One vector is turned by the same rotation once a step. Each row is the vector after some number of steps, and that number follows the row.
The counts run from 0 to 147.
[ 94 127 107 143 125 117 112  87 166 129 164 107 133 131 154 146 151  84
 111 117 117 176 115 149  96 146 125 137 137 115 119  79 151 103 145 198
  96 153 125 144 120 134 128 118 168 164  91 168  87 117 187 122 165 147
 110 148 150 126 167 131 132 131 121 166 118] : 44
[ 84 136 105 121 155 118 120  79 146 133 179 123 123 104 166 122 163 118
 102 122 134 164  94 158  93 168 114 121 153 101  81 100 155 118 138 161
 109 112 115 121 130 129 119 120 157 140  80 158  80 121 179  97 156 157
 138 114 141  95 175 130 175 122 112 164 133] : 123
[111 125  79 163 114 113  80 110 167 103 143 120 113 133 141 110 168 106
 106 127 107 190 135 126 128 152 116 117 134 109 113  85 161 104 135 181
  83 117 112 140 120 119 119 108 131 125  80 152  80 118 196 117 129 135
 114 118 132 120 153 141 158 125 161 165 125] : 55
[100 134 100 156 132 112  99  89 162 124 167 113 119 118 148 136 168 110
 113 113 138 172 112 139  95 168 131 121 151 119  97  99 154 115 150 179
 103 159 124 112 131 143 116 106 146 150  79 172  90 136 196 120 155 157
 132 145 141 119 164 118 148 127 132 176 112] : 28
[102 106  98 151 126 116 103 104 179 124 181 123 108 133 143 115 154  90
 103 130 109 177 112 145  96 124 129 146 125 112 125  93 170 115 133 188
  93 138 118 140 128 127 125 120 180 166  94 141  75 122 188 109 143 148
 116 130 146 138 172 131 133 112 125 158 123] : 142
[ 98 113  88 136 128 118 112 117 180 125 170 129 109 124 156 114 150  87
  98 146 109 195 112 148 103 136 118 146 113  91 104  93 161 118 126 189
  93 119 103 155 134 117 136 127 171 159  86 136  77 107 191 103 151 150
 126 114 150 143 163 139 142 116 126 139 138] : 141
[ 85 106 106 151 145 133 119 108 182 125 160 104 105 119 160 128 151 101
  90 132 122 188 123 137  97 148 131 150 129 102  97 101 161  97 149 176
 108 144 124 118 144 123 152 111 178 158 107 164  96 114 187 101 155 152
 133 148 152 123 167 119 134 116 117 136 113] : 109
[ 88 102 105 160 157 120 104 110 174 118 168 118 106 124 135 120 166  98
  96 101 126 174 129 129 103 131 121 129 155  94  83 104 152  96 151 156
 103 136 132 100 153 145 153 100 157 142  87 177  93 116 188 101 151 164
 136 155 131 123 163 114 152 126 141 156 113] : 93
[ 87 130  86 128 115 127  87  90 158 107 144 126 108 101 179 123 145 109
  90 145 118 185 114 145  97 129 121 129 147 122  96 101 156  99 129 196
 111 101 104 146 123 110 134 107 151 145  85 143  80 112 189  98 122 148
 118 111 142 145 168 127 142 111 140 152 127] : 50
[ 76 116 112 154 154 141  94  98 163 134 160 131  97 113 149 124 149  99
  94 105 137 168 102 120 104 134 132 112 161 111  71 112 142  94 149 159
 111 124 131  99 139 124 151  92 165 117  88 160  85 122 185  93 136 160
 135 148 119 107 182 120 159 123 155 164 116] : 94
[ 89 121  87 148 137 137  91 126 185 133 134 100 113 119 166 125 173 101
 111 167 122 190 131 139  98 162 120 146 122  77  87  85 147 102 153 176
 109 155 103 126 145 141 139 126 137 144 103 153  90 105 189 103 156 145
 142 147 136 107 160 137 148 122 135 144 131] : 10
[ 90 107  94 156 134 111 127  82 148 108 171  92 117 115 144 132 155 108
 100 127  96 194 128 157 109 138 120 125 129 119 125 105 170  93 135 193
 100 121 116 137 121 110 146 124 173 160  97 157  94 114 197 101 132 161
 120 123 152 134 186 125 151 139 125 144 124] : 48
[ 91 139  85 147 121 137  84 120 174 122 121 107 115 130 141 121 158  95
 114 146 102 189 131 134 115 151 124 125 146  92  98  82 140  84 155 181
 102 135 110 154 112 127 150 100 132 117  96 149  84 103 190 100 138 139
 116 137 115 105 165 159 149 135 174 151 132] : 71
[ 98  90  91 180 139 120 102 106 170 125 157  97  95 122 153 122 179 121
  86 145 108 190 126 129 107 151 126 136 125  98 116 113 166 102 142 175
 106 116 117 108 130 108 126 127 166 137 121 143  81 122 196  83 133 143
 138 135 138 104 167 130 161 120 133 139 125] : 113
[ 95 134  89 128 130 127 108  84 148 135 151 110 139 117 166 137 166 105
 123 141 114 174  99 155  88 152 110 133 131 113 103  87 130 114 136 196
 104 118 112 154 113 133 114 135 157 148 103 152  74 112 173 108 145 153
 118 115 129  89 178 152 172 133 117 180 130] : 41
[ 79 160  82 162 122 128  92 115 174 128 136 111 106 123 143 116 161 107
 115 122 116 175 132 122 104 172 113 121 158  86  96  90 174  92 151 157
 105 128 120 133 124 119 123  94 123 124  83 146  96 118 194  96 134 141
 133 134 137  86 164 146 147 102 164 156 131] : 87
[ 80  99 120 140 135 137 114 115 165 124 152 112 110 135 144 128 133  74
 101  95 127 179 119 124  93 111 119 128 141 115 106  92 152  76 150 171
  96 126 135 139 133 132 140  90 177 139  88 164  85 113 189 108 136 159
 100 146 137 113 176 137 150 120 135 158 119] : 77
[ 83 100  97 160 139 128 112 101 156 119 162  99 101 128 138 103 158  90
 105 111  93 170 117 129  92 118 114 136 141  98 116 102 175  88 142 167
 107 101 134 146 129 111 131 126 177 156 111 146  91 107 184  81 115 159
 127 134 131  96 182 140 164 109 142 149 120] : 81
[100 154  88 142 135 108  95 117 168 128 161 129  95 127 159 112 170 103
  93 121 120 180 103 130 123 200 117 123 132 102  98  90 164 121 137 166
  82 127 108 123 125 121 120 110 138 130  79 152  93 120 181 104 155 144
 129 132 148  87 164 142 167 116 138 143 132] : 120
[ 75 139  82 131 139 149  94  79 149 117 151 126 114  98 145 114 152  97
 114 135 107 165 118 158  86 128 119 119 174  99  79  93 148 103 133 180
 114 106 112 153 123 128 153 116 153 146  91 144  81 103 176  92 125 154
 124 115 116 123 176 127 150 125 162 169 128] : 66
[ 95 127  69 140 121 130  78 104 160 126 134 113 108  92 174 108 175 125
  90 122 127 170 107 135  90 149 110 133 135 109  90 109 157 124 137 187
 109 119 113 120 138 128 109 119 139 147 106 149  86 113 186  92 123 163
 137 147 134  98 163 136 165  93 138 157 109] : 115
[ 80 116 115 137 166 120 108 103 172 125 182 131 101 134 143 114 162  84
  98 144 118 168 130 133 100 150 125 140 144  74  71  86 149  99 143 153
 105 123 119 114 152 124 151 118 165 140  86 150  79 117 177  86 165 131
 150 130 134 112 154 131 155 113 142 157 138] : 2
[ 95 138  84 126 127 138  75  98 168 127 134 125 116 107 170 125 166 109
 112 164 115 187 119 166  95 163 124 132 141 102  84  81 132 125 141 198
 106 135 101 133 123 133 132 120 130 131  96 155  70 112 178 119 149 146
 130 136 125 124 157 146 155 126 146 161 129] : 132
[ 74 136 104 122 163 133 104  90 143 133 162 121 110 109 155 105 152 102
 111 103 114 156 105 144  93 156 112 121 155  98  75 103 160 113 147 158
 105 114 132 120 139 141 141 114 154 139  87 165  99 106 173  93 138 171
 134 143 133  92 172 137 180 120 139 160 128] : 0
[ 99 136  97 149 147 105 108  97 162 126 159 125 102 120 156 136 165 118
  96 136 125 187 112 148 122 185 127 115 138  94  87 100 148 101 136 176
 103 133  96 105 119 119 139 101 130 122  73 153  84 125 193  98 162 138
 134 111 144 122 160 131 163 148 135 144 141] : 30
[118 132  93 146 133 112  90  98 175 121 161 125 105 145 140 113 175  96
 102 153  99 181 118 141 121 157 130 138 128 114 107  68 140 120 139 199
  90 136  96 139 118 120 138 131 155 137 109 153  64 108 169 109 151 128
 116 130 125 100 166 149 158 141 146 157 115] : 39
[ 85 115  91 116 124 122 111  99 157 131 159 132 110 105 176 123 144  95
  97 139 119 189  89 155  96 136 115 133 121 105  92  95 151 113 128 181
 111 105 104 156 119 116 122 129 162 147  91 137  79 109 185  92 153 155
 120 100 149 121 176 143 160 127 113 145 144] : 140
[106 112  95 147 128 129  89 105 181 122 146 116 129 124 158 131 171 101
 110 176 125 187 125 149  97 153 121 141 123  97  88  79 133 116 144 198
 100 149 102 128 125 127 132 115 145 133  99 158  69 110 189 123 162 133
 124 130 128 122 152 140 150 131 136 163 132] : 133
[102 109  82 169 134 127  91  94 158 123 149  93 103 103 153 119 185 124
  98 128 114 176 110 138  91 142 118 134 129 111 111 114 165 117 147 182
 107 124 120 110 134 123 113 132 169 147 121 151  89 116 197  90 115 168
 129 144 142  95 176 126 163 111 129 151 109] : 114
[106 107  97 169 128 119  97 105 176 134 160 112 124 122 153 132 181 117
 112 109 136 167  99 128 101 156 115 128 131  97 104 100 150 116 148 169
  98 132 130 113 131 130  90 123 157 139  91 160  77 132 192 122 151 156
 131 143 139  89 156 135 163 115 112 177 121] : 118
[107  99  95 165 138 122  90 111 185 121 162 116 121 125 151 123 183 109
  93 137 137 174 125 120  99 153 113 148 113  93 103  91 152 117 147 174
  95 126 118 104 142 123 109 117 151 135  91 156  69 125 189 118 159 131
 138 136 140 103 146 132 157 107 120 172 122] : 117
[ 89 142  78 150 118 120  95 105 170 150 157 126  86 115 158 114 163 114
 105 123 121 177  74 124 103 158 128 136 137 108 109 105 169 112 140 175
 113 122 112 133 128 114 107 126 162 143  95 139  75 136 187  85 132 158
 132 126 140 103 182 137 138 102 140 143 118] : 21
[ 91 103 106 120 141 122 114  82 142 131 169 123 117 115 170 129 145  99
 100 125 119 182  98 153  93 129 115 121 120 121 105 104 145 111 129 194
  96 106 119 142 123 125 121 120 176 145 101 152  76 115 189 101 142 169
 106 119 144 117 183 143 175 134 103 162 132] : 139
[ 84 135  84 143 134 144  89  96 169 109 147 125 117 122 143 114 154  92
 110 166 108 170 132 146 101 124 124 129 165  83  77  86 142  96 141 177
 116 116 105 144 125 125 157 117 148 147  97 141  68 110 176  98 139 129
 128 112 116 135 159 142 141 119 163 169 136] : 67
[ 88 133  86 124 147 152  78 109 171 138 142 129 103 112 165  97 178 102
 101 143 118 163 106 127  87 141 125 142 144  89  69  87 133 118 147 170
 116 118 113 131 135 137 137 125 148 141 111 153  75  95 168  87 135 146
 137 138 115  93 166 139 165 108 157 158 115] : 99
[105  97 100 149 147 122  94 102 176 124 168 136 114 130 142 120 177  99
  87 153 123 180 107 144 108 132 131 134 130 101  86  98 133 114 133 183
 103 125 100 120 134 125 145 129 165 145 100 151  58 117 183 108 159 138
 133 114 125 140 162 121 154 140 138 168 131] : 35
[ 97 114 106 155 139 130  95 104 166 109 137  94 123 141 130 125 157  88
 110 142  95 184 151 135 109 139 121 126 140 112 109  81 137  85 153 188
  87 135 124 141 122 130 144 105 138 122 103 160  79 103 192 108 136 140
 108 143 120 101 159 157 160 145 164 168 120] : 72
[ 94 121  94 151 117 112  99  85 165 127 172 131 106 119 156 118 154  93
 102 122 126 167  92 135  85 125 134 133 141 124 121 105 159 115 130 195
  97 129 126 142 117 117 108 118 180 153  88 139  70 139 188 105 133 159
 107 130 135 127 188 140 135 110 138 171 123] : 143
